Named moves come first, each a turn or a mirror and shown by rows before and after it. Which of them, in which order, take the first row of each pair that follows to the second? Write the first one first, as in the answered first pair.
move Z_740:
[  8  48 -29   4   2 -27   1   4  50  13  16 -18 -60   8  14  -8   3  13
  -7   2   6  19 -12] => [-29  31  19 -39  23   8  34  18  38   3  22  -8 -31   9   4  19  -2  29
 -31   7   2  36 -19]
[ 17 -10  13  12  15 -10  18  -4 -22  -2 -31  -7 -13  24 -11 -14  -5  -2
  49 -24   0   9  -6] => [  9 -14  24  -1  23   3  25   5 -24  -6 -29  -9  -3  22 -18  -7  -7   1
  40 -25  -5  14 -11]
[ -3 -15  -2 -35  35  20  17 -14 -28  15   4   5 -10  21   0  33  51   9
 -17  16 -38  47  18] => [ 32   3 -44   7  20 -10 -12 -23 -17  25  -1  -9 -40  23   3  10  59  -2
   5  11 -29  33  27]
move Z_991:
[ 12   1   9 -21  43  10   9  36 -39 -34   7   8  29 -13  -4  32   9 -14
  17  -9  57  -6 -28] => [-11   3  40 -41  37  26  21  37 -37 -19  -7  11  22 -13  -4  36   8  -8
  10  -2  34  11 -30]
[ -3   1  -8  20 -34 -31  -7  10 -12 -41  19   8  45 -20 -10 -20   2   2
   2  -4  -9 -21   8] => [-41   4  36  -8 -38   7  14  10  -5 -17   0  18  23 -30  -1 -16  -8   8
 -11  -1 -38   6   4]
[ -7 -14  28 -19  25   0  41  12 -24 -28   8   1  13  20 -15  26  -1  19
   3   7   9  15 -14] => [-19  -3  12 -28  26  22  19  -5 -10   5 -11  15  -7  13  17  34  19  13
 -22  22  13  27   3]
[ -5  12  30 -11   5   4   1   0  15   7  14 -15  -9   7   5   6  14  19
 -20  -6   6   6  -4] => [  7  16  10  -8   9  -3 -11  -5  18   5  21 -14  -9   7  13   6  21  16
 -16  -8  15   0   0]
move Z_594:
[-10  -3  -3  -4  -3   9 -24 -38 -27   5 -52  11 -58  19  38  28  32  22
  -3  -9  42  -3  -7] => [-53  -9  51 -33 -10  55   2 -15 -36  -3 -20  20   3 -15  31  27  15  20
 -33  -7   6   3   3]
[ -4 -26  23  11  -9  24 -10  -5 -34   1 -55  15   2  -6   4  -7  -6 -24
  25  -5  -4   7  11] => [ -2 -25  19  15  -8  20 -10 -10 -30   0 -60  14  -6  -7   8  -4  -6 -26
  28  -7  -3   9  10]
[  2   5  44   4  12   5  10   4   2  19 -11 -15 -14 -19  -1 -30 -24   5
   6  -3 -22   6  22] => [ 16   2  28  26   8  -2   0   8  -9   6  -4 -12  11 -28  -4 -33 -24 -11
   9  -3 -16 -13  26]
Then:
Between the rows of a pair lie 2 to 4 moves.
[  5 -16  15  12  -3 -10   6   5 -20 -28  24  -5  52  -7  -2   0 -10 -14
  14  -4  -2 -16   9] => [  9  -2   3   7  11  -9  -4 -23   5  16 -36 -13 -39  21  20  13   7   1
  24   9   5  17  -2]
Z_991 then Z_594 then Z_594
[  5  23 -27 -25  -1   9 -13 -30  29  37 -31  -1 -46  12   7  -1  27   8
 -10   9  13  23   8] => [  0  10 -25 -31   1  15 -20  -7  12   9  23  12  51 -18   7   2  28  -6
 -35  12  18 -11  26]
Z_594 then Z_991 then Z_740
[-17  34   3   0 -23  -7  20  15  40 -25  49 -11  -9   8  11 -13 -23  27
 -26  -6 -24  -6 -26] => [-23  13   8 -26   0  -2  33  20  28 -37  41  -3  -2  22   6   8 -15  36
 -31  -4  -7  -1 -37]
Z_594 then Z_594 then Z_740
[  8  12   9  33 -31  -1  -1  -3 -14  10 -34 -11 -49   3  -6 -12 -16   3
  51  -9 -12  12   8] => [-35 -14  49 -16  -1  36  32  11 -31  -8 -21   7   0   3 -13  21 -14  14
  22  -4 -12  26   3]
Z_991 then Z_991 then Z_740
[-14  13   0  -7 -32  35 -11 -10  -9  16 -15  -4 -18   8  38 -12  11 -27
 -16  -1 -11 -11  -8] => [  1  20  -4   4 -46  17 -16  -5   6   7  10 -14 -10   1  28 -25  -1 -24
 -12  -4 -19 -26  -9]
Z_991 then Z_594 then Z_594 then Z_740
[  2  14 -27  -9   0   1 -24 -23  32  25  14  -3 -31  -9  21  14  32   0
 -18  11  15   3  10] => [ -7  -1 -13 -18   8   4  -5   3  13 -13  52  -2  35 -16   0  22  20   5
 -27   8  14 -17  12]
Z_594 then Z_991 then Z_740
[-38   3  52 -31  23 -10  31  19  15  -6  43 -21  22   4 -33  32  -1  42
 -57  13 -17  19 -16] => [-33  15  57  -2  -3 -24  40  18  22  -3  35 -31 -10   2 -43   1 -17  45
 -29   2 -48  24 -17]
Z_991 then Z_740 then Z_991 then Z_991
[-30   5  24 -21   3  19  17  -5  10   9   7   0  -9  -8  15  17   2  20
   3 -13  -7  29 -20] => [-14   0  -7 -19  13  18 -15  -7   1   5  22  10  20 -26  25  25  19  -1
 -14   4  15  10  -5]
Z_991 then Z_740 then Z_594
[ 25  -8 -26  28   2  -9 -21  -6 -13 -50   4   1  60 -11 -32 -38   0 -21
  18  -4   5 -56  10] => [-36   2  63 -26  -2  40  42   2  10 -31  -7   0  27  -5 -31 -26 -24   9
  -9  -6 -59  -6  -4]
Z_594 then Z_991 then Z_991 then Z_594
[  3 -30  -9  11  -8   9 -17   8 -45  11 -18  32  52 -28   8  -5   8 -32
   3  13  15  -8  46] => [ -6 -53   7 -21  23   6  16  12 -60  -8 -39  21  37   8 -16  20   5  -3
  17   3  24   9  15]
Z_991 then Z_594 then Z_740 then Z_594
[ 17 -12 -10  51 -30 -19  -3  -9 -13   4 -12  -8   3  -6 -12 -50  -2 -22
  22 -10 -22  -6   6] => [-28 -41  20 -16   9  35  17  -8 -31  12 -34  15  19   1   1  -3  13  -8
 -15   6  -7  19  -2]
Z_740 then Z_594 then Z_740 then Z_991
[ -9   3  10 -38  37  17  39 -12 -23 -12   4  -6  11   3  -4  36  15  30
  -1 -19  25   6  -7] => [ -5  14   9   0  -3  18  25   0 -25 -14  38  -2  60 -31  -6   4   0   1
   1 -19  -1 -24  14]
Z_740 then Z_594 then Z_594
[ 16   6 -26  38 -10 -30   5  14  -2 -18   9   2  13  -4 -40 -28 -28 -25
  39 -22   3 -11 -24] => [ -7 -17  -8  -6  24 -12  30  18 -23 -32  -4  11  21  17 -43   9 -27  -9
  26 -17  16   5 -39]
Z_740 then Z_594 then Z_740
[ 25  -6 -26   6  15 -32   3 -11  -1   9 -26 -24 -28  26  -3  13   3  21
   6   0  16   0 -14] => [ 27  -4 -45   0  12 -24 -16  -9   2  11  -3  -8   8  -2  13  13  22   3
 -18  13  27 -12   7]
Z_991 then Z_594 then Z_991 then Z_991
[ 22   6 -15  13  10  -5 -16   3  14  11 -24  12 -12   2  16   8   8  -8
  20  24  35 -10   0] => [  2   7   2   2   9  10  -9   1  21  25 -35  14 -24  -1  20  10   7  -1
  15  26  21   2   7]
Z_991 then Z_991 then Z_991
[  3  13 -15  47 -32  20 -38  -8  15  40 -26  21  -7 -62  25 -24   8 -25
   0  -1 -16   4   7] => [-34 -14  28  -2  -1  46   6  25  -8  -1   6  27  61 -59  -1  12   0 -12
 -28  -4 -12   3  -6]
Z_594 then Z_594 then Z_991 then Z_740
[  0 -17  12 -35  41 -16  -2  22  -7 -47  -3 -22  15  26 -39  12 -13  11
 -29  10 -13  -1  -8] => [ 15  -5   4  15   0 -36 -15  24  -7 -39  -4 -30  13  13 -44 -31 -33  -9
   4  -4 -34 -13  -1]
Z_740 then Z_991 then Z_594 then Z_740
[ 47 -54 -31  20  32 -35  26  11 -47  -5 -12  17 -10  28  -9   5  -4  21
  41 -19  47  -3 -10] => [  1 -41  25  -2  20   4  53   5 -34  35 -46  22 -55  20   7  -1 -21  31
  33 -19   0  33 -12]
Z_991 then Z_740 then Z_991 then Z_740
[ 20 -14 -23   9 -17 -31 -45  16 -29 -35   9   0  31   5 -17 -14  25  -2
 -13   9  41 -20  13] => [ 28   4 -25  33 -32 -39 -57   5 -17 -16  -6  -6  -2   4 -15 -33  17  -9
   9   5  23 -17  18]
Z_740 then Z_991 then Z_740
[ -6 -27  14 -15  33 -10  15  -3 -30 -36 -23   7  12  25 -44  31  -7  27
  26  -7  21  -5 -28] => [-38 -16  43 -31   3  41   1  -5 -16   5 -23  38  35 -24 -16  12  -4   0
 -13  11 -21   5   2]
Z_740 then Z_991 then Z_991 then Z_594
[-32 -42  23 -40  18  18  -6  -9 -13  -2 -35   4 -25  13  18  51 -22  13
 -20  -9  23  22   9] => [  4 -21 -34  -5  -2  -7 -55 -21  11  17  -9   9 -20 -13  44  33  -3 -12
 -30   3  42  -4  33]
Z_740 then Z_594 then Z_991
[ 21  12 -39  13  -5 -38   2  -3  20  -8  23 -20 -19  24   1 -14  -4  23
   2 -16  21  -7 -12] => [  7  26 -24  23 -35 -12 -10  -5  32  17  26 -11  -9 -12  22 -38  -7   6
 -10  -8 -12  -8  10]
Z_594 then Z_594 then Z_991 then Z_740
[ 18 -23 -29  25 -21   1 -14 -11  -6  10 -21  23  -7 -16  -4 -27   3 -11
  27 -11  -3   8   9] => [-14 -27  -6  -8 -14  35  -5 -10  -3  18 -28  35  -2 -15   5 -15   8  -3
   1  -1 -10  25   8]
Z_991 then Z_740 then Z_991
[ 11 -34 -30 -22  49 -14   2   1 -23   4 -22  -7   2  32 -14  37  23  13
  11   7  51   1 -16] => [  1 -31 -35 -35  51   3  -9  -1 -18  20 -14   3  10  20  -2  36  31   3
  -8  18  46   2   0]
Z_991 then Z_594 then Z_991 then Z_991
[ -4  -8   1  -2  -1 -40  22  18 -18 -31  33  11   8  12 -25 -36 -13   7
  18 -10 -14  10   3] => [ -5   6 -13 -18  15 -38  15   0   9  -7  15   2 -51  28  -7 -18   1  22
   6   2   2  27  -3]
Z_991 then Z_991 then Z_991 then Z_594
[-20  -4  25  -9   6   5  19   7 -17  -8 -30   3  -4  -6 -18 -18 -12  21
  20 -34 -24  12 -20] => [ -9 -14 -16 -12  11  17 -25   5 -17   2 -10  20  43 -33   5 -11  21  -7
 -15 -16   5 -15   6]
Z_991 then Z_594 then Z_991 then Z_740
[-13 -11   4   0 -19   2   4 -17   5  31   9  14  18 -27  10   8  -8 -10
  -7  22 -17  14  11] => [-19 -13   4 -11  -1   9  11 -25   4  34   1  10  -9 -13  10  22  -2   3
  -6  17 -12  23  -1]
Z_594 then Z_594 then Z_740
[ 25 -12 -18  47 -24   0 -48 -13 -21  18 -31  20  16 -41  12 -33   3 -48
  25   8   2 -13  28] => [ -4 -27  10   6  -7  35 -22   0 -34   0 -18  38  61 -44  10  -9   8 -43
  -7  18   2  -8  29]
Z_594 then Z_740 then Z_594 then Z_991
[ -3 -56 -17 -11  46   1  11  22 -31 -39  39   7  59  14 -15  48   5  15
 -41   6  41 -36   1] => [  5   7 -22  41 -15   4 -32 -28  27  63 -37  -1 -87   3  37 -11  -4   0
  -8  13 -14  -1  19]
Z_740 then Z_991 then Z_991 then Z_740
[ -7  -3  14   9 -22  -6  17  -2  15  -3  32   5  30   8 -25 -17 -35   9
  13  -7 -15  -2  -6] => [-17 -10  23 -11 -11   0  29  -3  18  -6  21   2  13  21 -28   0 -31  22
  11  -6 -13   4 -15]
Z_740 then Z_594 then Z_740
[-15 -22  21  -2  -1  26   5  12  -3 -23  16   1  51 -52 -21  -8 -17 -13
  -8   5 -52 -21   1] => [ 16  -1 -19  33 -15  13 -40 -18  16  20 -22   1  -7 -50  10 -24   3 -29
   3  16 -40 -13  11]
Z_740 then Z_991 then Z_991 then Z_594
[  2  23 -19  -2   4 -15 -28  11  22  -4  63  10  33 -45   0  -2  17   2
 -41  19  -4 -31  19] => [-18  38  11  -8 -13  10 -20  -4  38  32  38  12 -11 -52  18 -10  11   3
 -46  18 -39  -4  21]
Z_991 then Z_740 then Z_991 then Z_991
[ 22   1 -26  -2  -6 -20 -11  -6 -49  -4  -3 -12   4  13  -9 -30  -9  -9
  29  -4 -23   7 -18] => [  0   1 -21 -21  -3  15 -27  -9 -41  20   3  10  22 -14  13 -27   8 -20
  -4  11 -24  11   1]
Z_594 then Z_594 then Z_991 then Z_594
[ -3  -8 -17 -31  29   8   7  18   6 -25  47  -2  36 -17   1  21   9   7
 -41   9  21 -10  -2] => [-33  15  24 -26  -5  22  19   1  32  23   9  -4 -31 -21  15  -5 -17  12
 -26   3 -31  27  -3]
Z_991 then Z_740 then Z_991 then Z_991
[ -5  37  12  25 -35   8  15  43   3  -4 -25   2  -6   4  -9 -35 -25  -3
  21  16 -33  24 -27] => [-20  36  26  -7 -18  31  17  42   1   6 -41  10  -4   4   7 -19 -19  -2
   0  26 -29  37 -23]
Z_594 then Z_594 then Z_991 then Z_740
[-32   7  28  -5  12  36  35   7 -28 -16  12 -13  35 -20  23  27  -8  22
 -17   4  -9  26   4] => [-27  29   9   8  -1  43  11 -17  -6  25 -15 -13 -15 -28  54  14   1  10
 -21  14 -13  37  17]
Z_740 then Z_991 then Z_740 then Z_991
[ -4  15 -24 -13   6   5 -15 -24  31  10  18  -4 -13  -1  23  19  22  12
 -49   4  13   5  -3] => [ -5  -1 -12   0  -7  16 -15  -5   5 -15  37   5  49 -26   8   2  11  -7
 -44  -6   1 -15   7]
Z_991 then Z_991 then Z_991 then Z_594
[ 17  -7 -19  25 -13  -4 -24  -7 -15 -11  -1   7  18  -1  -3  -2   5 -19
   7  -2   5 -17   9] => [-13  -1  22   9 -19  21   2  -6  -6   8 -22   9  -4  -4   2  -8  -6 -10
  11  -3 -29   5   5]
Z_991 then Z_740 then Z_991
[-25  -8   6 -13 -26  33 -36  -2   0  44   2  12  23 -36  25 -21   8 -26
 -63  38 -24  -4  42] => [-31  -6  53  10 -48  16   9  20  -8  20   5  -4  18 -27 -10 -49 -32 -13
 -26  15 -68   1  27]
Z_991 then Z_991 then Z_740 then Z_991
[-27 -14  31 -15  11  38  23  -4   3   7 -19  13  -5 -10  -6   8  -7   0
  -2   3 -21  16   6] => [-18 -20  29   0  11  11  37   5 -11 -14  -2   5  12   1 -30   4 -18  10
  19 -10 -18  -1  -1]
Z_991 then Z_991 then Z_991
